In the data rows, zero lies at 7.5, halfway between 7 and 8.
Here are some numbered points:
[6 6 5 7 9 8 3 10 4 5 4] 0
[11 6 6 10 4 6 10 11 6 7 7] 1
[9 6 9 10 6 7 8 8 12 5 9] 2
[6 4 10 5 11 8 6 9 11 8 13] 3
[8 8 9 9 6 6 7 7 5 8 8] 4
[7 6 7 8 9 7 6 6 5 6 9] 5
[8 6 6 6 7 12 10 12 7 8 7] 6
[11 8 7 5 5 6 11 12 6 12 11] 7
[8 11 9 6 5 7 10 6 12 8 11] 8
[6 5 4 9 8 8 7 10 3 6 5] 9
[7 4 3 9 8 8 8 12 1 4 4] 10
[9 10 10 8 9 5 8 7 6 15 12] 11
[6 8 10 8 7 7 6 5 6 5 8] 12
[5 9 9 11 9 7 6 3 11 9 8] 13
[7 12 3 14 12 7 8 4 7 11 7] 14
[3 5 9 0 8 8 8 0 10 0 4] 15
[8 7 6 9 9 6 7 7 5 6 10] 16
[7 10 6 10 10 6 4 11 1 6 5] 17
[11 7 10 0 6 9 6 6 11 8 12] 18
[6 6 4 10 10 8 7 7 4 7 6] 19
[9 7 10 2 6 9 5 10 15 9 10] 20
[7 6 9 2 6 10 11 10 14 8 8] 21
[14 10 10 2 1 6 9 14 8 4 7] 22
[11 10 8 5 8 7 6 6 6 12 11] 23
[8 9 8 6 4 5 8 14 5 7 6] 24
[12 6 7 7 4 8 11 9 11 6 7] 25
[4 5 8 1 8 8 9 2 9 1 4] 26
[12 7 7 5 8 6 10 7 10 6 12] 27
[8 7 10 6 6 6 8 5 10 10 9] 28
[9 7 8 10 6 6 7 9 7 10 10] 29
[8 6 8 9 10 9 5 8 6 8 6] 30
[4 6 4 12 9 10 9 11 4 8 6] 31
[6 5 1 14 11 7 8 9 0 7 3] 32
[11 7 10 3 5 12 10 11 12 3 7] 33
[8 5 7 5 7 6 9 11 4 8 5] 34
[7 5 11 5 8 9 4 3 12 10 6] 35
[9 11 12 7 4 7 8 4 9 8 7] 36
[8 9 10 9 6 9 6 9 12 9 8] 37
[1 5 5 9 10 12 6 8 8 8 7] 38
[8 9 11 7 6 8 6 8 12 9 8] 39
[9 11 6 4 7 11 11 4 15 15 11] 40
[7 6 2 13 10 7 7 10 1 8 4] 41
[6 5 3 12 9 10 9 14 2 6 6] 42
[8 10 10 4 8 7 8 6 11 4 11] 43
[4 3 6 13 7 7 8 4 7 2 5] 44
[4 4 3 9 11 11 9 11 5 10 6] 45
[4 4 4 10 8 9 7 9 5 9 6] 46
[6 8 3 10 12 10 8 5 5 12 6] 47
[8 4 7 4 6 6 10 3 5 2 5] 48
[6 10 8 9 6 10 7 6 7 9 6] 49
[6 9 10 8 9 5 9 10 7 4 5] 50
[7 12 2 14 11 6 8 4 7 12 7] 51
[6 6 10 10 8 7 5 6 6 9 12] 52
[6 12 8 8 10 7 8 6 8 7 10] 53
[5 5 10 10 8 6 5 6 5 9 12] 54
[8 5 8 5 6 6 10 4 6 4 6] 55
[10 8 7 7 8 7 10 6 11 6 12] 56
[12 10 4 4 8 7 10 8 9 7 9] 57
[13 8 10 5 3 7 6 11 12 1 7] 58
[7 11 9 11 6 10 6 5 7 9 5] 59
[1 10 11 5 7 8 9 0 14 8 11] 60
[8 6 8 4 6 10 11 10 13 8 7] 61
[9 7 11 4 5 10 8 5 14 10 9] 62
[5 12 10 11 7 9 9 3 7 15 8] 63
[4 3 0 15 12 3 5 10 0 0 0] 64
[6 5 5 14 8 5 8 7 6 6 7] 65
[10 11 10 2 6 7 9 7 12 2 11] 66
[8 10 11 7 5 7 6 6 9 9 7] 67
[7 7 4 8 8 6 6 6 3 5 5] 68
[5 10 8 13 7 8 9 5 8 12 7] 69
[8 11 6 7 8 12 8 11 11 10 7] 70
[9 5 7 6 10 6 5 8 4 8 9] 71
[6 5 8 13 9 7 3 10 1 5 4] 72
[5 4 7 6 6 7 9 3 5 0 4] 73
[13 11 5 8 6 6 9 10 9 9 8] 74
[7 11 6 10 9 7 8 12 3 4 9] 75
[3 8 5 14 15 7 2 0 3 13 8] 76
[7 12 3 11 11 6 9 3 10 13 7] 77
[7 5 7 7 6 6 7 10 8 5 6] 78
Which two points above are nearest to each new point by angle? Their numbers follow each, nearest first.
[2 6 7 11 8 11 6 4 7 9 6] >> 38 76
[7 9 10 7 6 7 7 5 7 5 8] >> 12 36
[6 7 3 11 12 10 8 6 4 11 6] >> 47 19
[8 8 7 4 10 13 8 6 14 13 9] >> 40 62
[0 5 2 13 14 12 7 4 5 15 5] >> 47 76
[11 7 11 2 5 11 10 9 13 4 7] >> 33 21
[6 9 7 11 8 6 7 3 8 7 9] >> 13 14
[8 10 6 6 11 13 5 5 14 15 10] >> 40 70
[9 11 13 7 4 7 8 4 9 8 7] >> 36 67
[11 3 7 5 10 7 4 9 5 5 7] >> 71 0
[7 5 6 12 7 5 8 7 7 6 8] >> 65 44
[10 6 7 10 7 7 8 7 11 5 9] >> 2 56
[7 10 5 10 12 5 2 14 0 4 3] >> 17 0
[9 5 9 7 8 7 3 5 10 9 7] >> 35 28
[9 13 4 9 9 5 10 10 9 10 9] >> 74 77
[9 8 7 5 10 12 7 7 12 12 10] >> 40 70
[8 5 8 8 10 10 5 7 6 8 6] >> 30 72
[6 13 10 12 7 9 8 2 7 15 8] >> 63 69
[13 8 11 4 2 7 6 12 11 1 6] >> 58 22
[7 8 8 11 8 7 9 5 10 7 7] >> 13 69
[9 6 8 6 9 6 6 8 6 8 9] >> 71 23
[7 8 10 7 6 7 8 4 10 12 9] >> 28 62
[4 9 9 12 10 7 5 3 10 9 7] >> 13 76
[6 8 10 5 6 7 4 11 7 8 7] >> 24 20
[7 8 8 12 7 5 8 8 3 11 7] >> 4 41
[8 7 6 6 7 10 8 7 9 10 7] >> 40 70
[2 6 6 9 8 11 7 5 7 11 6] >> 38 46
[11 9 8 5 5 6 11 7 6 9 8] >> 7 22
[12 8 11 0 5 12 10 10 12 3 7] >> 33 66
[4 3 6 12 8 7 7 5 6 3 5] >> 44 65
[12 6 5 10 4 6 10 13 5 6 7] >> 1 24
[9 5 8 6 8 6 6 9 5 6 8] >> 71 34
[4 4 2 14 11 4 6 10 0 0 0] >> 64 32
[1 4 5 9 10 11 6 8 8 8 6] >> 38 46
[5 5 6 12 7 8 8 5 8 4 6] >> 44 65
[9 5 8 4 6 6 10 11 5 8 6] >> 34 24
[13 5 11 0 1 6 12 15 10 5 8] >> 22 33
[10 7 10 1 6 9 5 11 15 9 9] >> 20 18
[7 4 7 8 7 5 6 10 7 5 5] >> 78 64
[8 10 5 8 11 5 3 11 2 7 5] >> 17 0
